Each path below is one point turned by a fixed rotation once a step. After each direction that follows a path, write how fast that rotation turns it, in degrees each step (0 if it stays still).
Each turn is a multiple of 5 degrees from 10 to 175, or 0.
Each row of a path follows its step; steps can be skipped.
path 1
step 0: [-0.21 -0.92  0.72 -2.28  0.57  0.16 -0.62  2.90  0.76  0.41 -0.85  1.82
 -0.96  0.54 -2.45  1.09 -2.12  0.68  0.10 -1.51 -0.05 -3.19  2.56 -0.09
  1.28 -0.81 -0.96 -0.85  1.39  1.18 -0.55 -1.66 -0.69  3.01 -1.28  0.80
 -1.60  0.97 -0.51  1.39 -2.03 -3.12  2.15  1.14  2.13]
step 5: [-1.08  2.09 -1.51 -1.49  0.54 -1.47  0.73 -0.36 -0.79  0.89  1.56 -0.95
  1.55 -0.77 -0.92 -0.41 -1.69  0.10 -1.15 -1.82  1.41  0.16 -0.04 -1.38
  4.30 -0.10  0.78  0.15 -2.06 -0.69  1.78  0.64  0.50  0.48  1.54 -2.46
  3.92 -2.00 -1.04 -0.63 -3.17  0.06 -0.11  1.35 -1.68]
step 6: [-2.42  0.19 -3.45 -1.75  0.53 -1.55  0.72 -0.84 -1.72  1.57 -1.61  0.54
  0.48 -0.28  0.85 -1.03 -1.73 -0.36  1.59 -0.08 -0.11 -3.13  0.76 -2.59
  2.96 -1.09  0.34  0.34 -1.65  1.77 -1.45 -1.47  2.23  2.64  1.16 -0.04
 -1.09  0.75 -0.99  0.65 -1.40 -2.47  1.58 -0.12 -0.82]
step 10: [ 0.00 -0.50  0.73 -1.01 -1.87  0.41 -1.40  3.40 -0.30 -0.10  0.62 -0.19
 -0.80 -0.08  2.08  1.76 -0.52  0.05  1.13 -1.71  2.26  2.47 -0.75 -0.16
  1.95 -0.23  2.03  2.01  1.11  1.48 -0.09 -0.60  2.19 -0.01  0.94  0.89
 -4.12  0.32 -2.06 -0.81 -1.11 -3.03 -1.08  0.63  2.06]
step 13: [ 0.78  3.52 -0.41 -0.67 -0.07 -2.07  0.98  1.28 -0.52  1.37  0.33  1.09
  0.22 -0.05 -1.74  0.89 -0.60 -2.34  1.05  2.35 -1.69 -1.14  2.69 -0.55
  1.86  0.45  2.63  0.28 -0.73  2.69  1.08 -1.78  0.04  2.97 -3.43 -0.98
 -0.30  0.95 -1.66  0.79 -1.29 -0.49  0.84  0.72  1.09]
step 18: [-0.96 -1.17 -1.88 -3.11 -2.05 -1.02 -1.52  1.72  0.84 -0.96 -2.05  0.49
 -1.09 -0.55 -1.47  1.89 -1.23  1.81 -2.24 -0.16 -0.19 -0.26 -1.51 -0.01
  3.94  1.45 -1.35 -0.33 -0.19 -0.12 -1.18 -0.45 -1.68 -0.55  2.30 -1.01
  1.84 -1.39 -1.69  1.19 -2.55 -2.62 -0.78  0.21 -0.90]
step 20: [ 0.54  0.10 -2.22 -0.16  1.25 -0.61 -1.84  2.63  0.40  0.22 -1.96  2.27
  0.29 -2.11 -0.04  2.03 -2.15  0.11 -0.04 -0.03 -0.24  1.91 -0.01  1.19
  0.35  2.43  0.73  1.34 -0.45 -0.87  1.48 -1.52  0.82  3.08 -3.73  0.71
 -1.46 -0.47 -0.60  0.97 -3.04  1.52 -2.12 -0.07  1.22]
step 23: [-0.09  1.56 -2.62  0.38  0.31  1.80  0.23  0.26 -0.80  2.96  2.03  0.51
  2.56 -0.25  1.59  1.27 -0.26 -1.98 -0.97 -2.28  2.75 -1.12 -0.10 -1.75
  3.05 -1.62  1.93  0.94  1.30  1.32 -0.78  0.36  2.39  2.17 -0.22  0.54
 -0.58 -0.66 -1.74 -0.70  0.12 -1.84  1.45 -1.18  1.69]
step 26: [ 0.04 -0.48  0.98 -1.25  1.45 -2.19  1.49  1.98 -0.11 -1.21  0.43  1.12
  1.43 -4.09 -1.56  0.04 -0.15  0.59 -1.02  1.25  0.85  0.90 -1.36 -2.33
  0.57  0.23 -0.59 -0.71  0.07  2.86  1.33 -1.15  1.10  3.65 -1.83 -2.29
 -0.74  0.58 -0.62  2.38 -2.75 -0.18  0.82  1.27 -0.69]
step 27: [-0.48 -2.49 -2.04 -0.22  0.10 -2.46 -3.13  4.01 -0.16  0.13  0.56  0.41
  0.46 -1.39  0.94 -1.04 -0.58  1.93  0.83  0.62  0.84  1.82  0.70 -2.26
  0.82 -2.37 -0.52  1.78  0.43  0.01  0.35 -2.75  2.80  0.21 -0.14 -1.19
 -2.59 -2.09 -1.85 -0.31 -0.98  0.93 -0.62  0.48 -0.06]
[-0.75 -0.09 -0.96  0.01 -0.31 -0.76  0.73 -0.04 -0.54 -0.70  0.21 -0.38
  0.70 -0.44 -0.85 -0.94  0.17  0.00 -0.35  0.50 -0.09 -0.08 -0.34 -0.75
 -0.64  0.24 -0.38 -0.33 -0.29 -0.18  0.42 -0.35  0.24  0.22  0.52 -0.52
 -0.23 -0.49 -0.54 -0.84  0.57 -0.31  0.09  0.02 -0.60]  35
[-0.83  0.01  0.30 -0.10 -0.10  0.14  0.39 -0.42  0.03  0.42 -0.26 -0.21
  0.11  0.72 -0.07 -0.31  0.26  0.69 -0.05 -1.16 -0.81 -0.25  0.51  0.30
 -0.31 -0.54 -0.13 -0.32  0.38 -0.46  0.54 -0.64  0.35  0.70  0.21  0.89
 -0.04  0.20 -0.60 -0.42 -0.75  1.11  0.05  0.68 -0.13]  130
[ 1.10 -0.15 -0.09  0.20 -0.14 -0.50 -0.21 -0.16 -0.42 -0.03 -0.45  1.01
  0.05  0.51 -0.42 -0.01  0.12 -0.03 -1.12 -0.22 -0.14 -0.60  0.04 -0.38
 -0.14 -0.18 -0.78  1.10  0.74  0.26  0.76  0.24  0.84 -0.31  0.01  0.48
  0.94  0.37 -0.08 -0.30  0.05 -0.45 -0.09 -0.31  0.06]  155
[-0.25  0.48  0.36  1.14  0.10  0.30  0.26  0.03  0.71 -0.55  0.29  0.49
 -0.48  0.92 -0.68 -0.41 -0.51 -0.02  0.55  0.52  0.31 -0.26 -0.11 -0.45
  0.37 -0.70 -0.05 -0.68  0.02 -0.09  0.03 -0.03  0.62 -0.03 -0.70  0.11
  0.03  0.11 -0.38  0.05  0.28 -0.20  1.59 -0.14  0.39]  170
[-0.20 -0.29 -0.21 -0.15  1.37 -0.39 -0.08  0.22  0.37  0.84  0.42  0.12
  0.30 -0.54 -0.08  0.24  0.53  0.18 -0.31  0.71  0.62 -0.04 -0.34  0.03
  0.35 -1.04  0.68  0.08 -0.06 -0.28  0.46  0.29  0.08  0.48 -0.23  0.00
  0.68 -0.30  0.30 -1.04 -0.01  1.02  0.07 -0.78  0.13]  100
[-0.08  0.85  0.52  0.43  0.31 -0.20  0.47  0.29 -0.71 -0.05  0.04 -0.20
  0.12 -0.09  0.44  0.13  0.00 -0.31  0.01  0.16 -0.49  0.61 -0.38 -0.43
 -0.02 -0.39  0.03 -0.73  1.07 -0.37  0.64  0.60 -0.47  0.90 -0.17  0.10
 -0.50  1.00 -0.21 -0.05 -0.15 -0.91 -0.88 -0.65  0.53]  115
[ 0.23  0.66 -0.42 -1.44  0.50  0.12 -0.32 -0.17 -0.33 -0.94  0.82 -0.45
 -0.48 -0.08  0.04  0.10 -0.45  0.30  0.34  0.76 -0.51 -0.74 -0.31 -0.24
 -0.30 -0.06 -0.44  0.31 -0.14 -0.50  0.06 -0.30  0.57  0.38  0.26 -0.13
  0.42  0.38  0.07  0.76 -0.30  0.52 -0.05  0.10  1.06]  55
[ 0.08 -0.34  0.01  0.51  0.10 -0.36 -0.05  0.44 -0.74 -0.04  0.19 -0.63
 -0.52 -0.61 -0.42 -0.41 -0.87 -0.23  0.36 -0.15  0.59  0.62 -0.32  1.66
  0.06 -0.23 -0.63  0.35  0.07  0.18  0.50  0.60  0.73  0.46  0.16 -0.04
 -0.02  0.63  0.48 -0.16  0.01  0.18  0.33  0.88 -0.29]  65
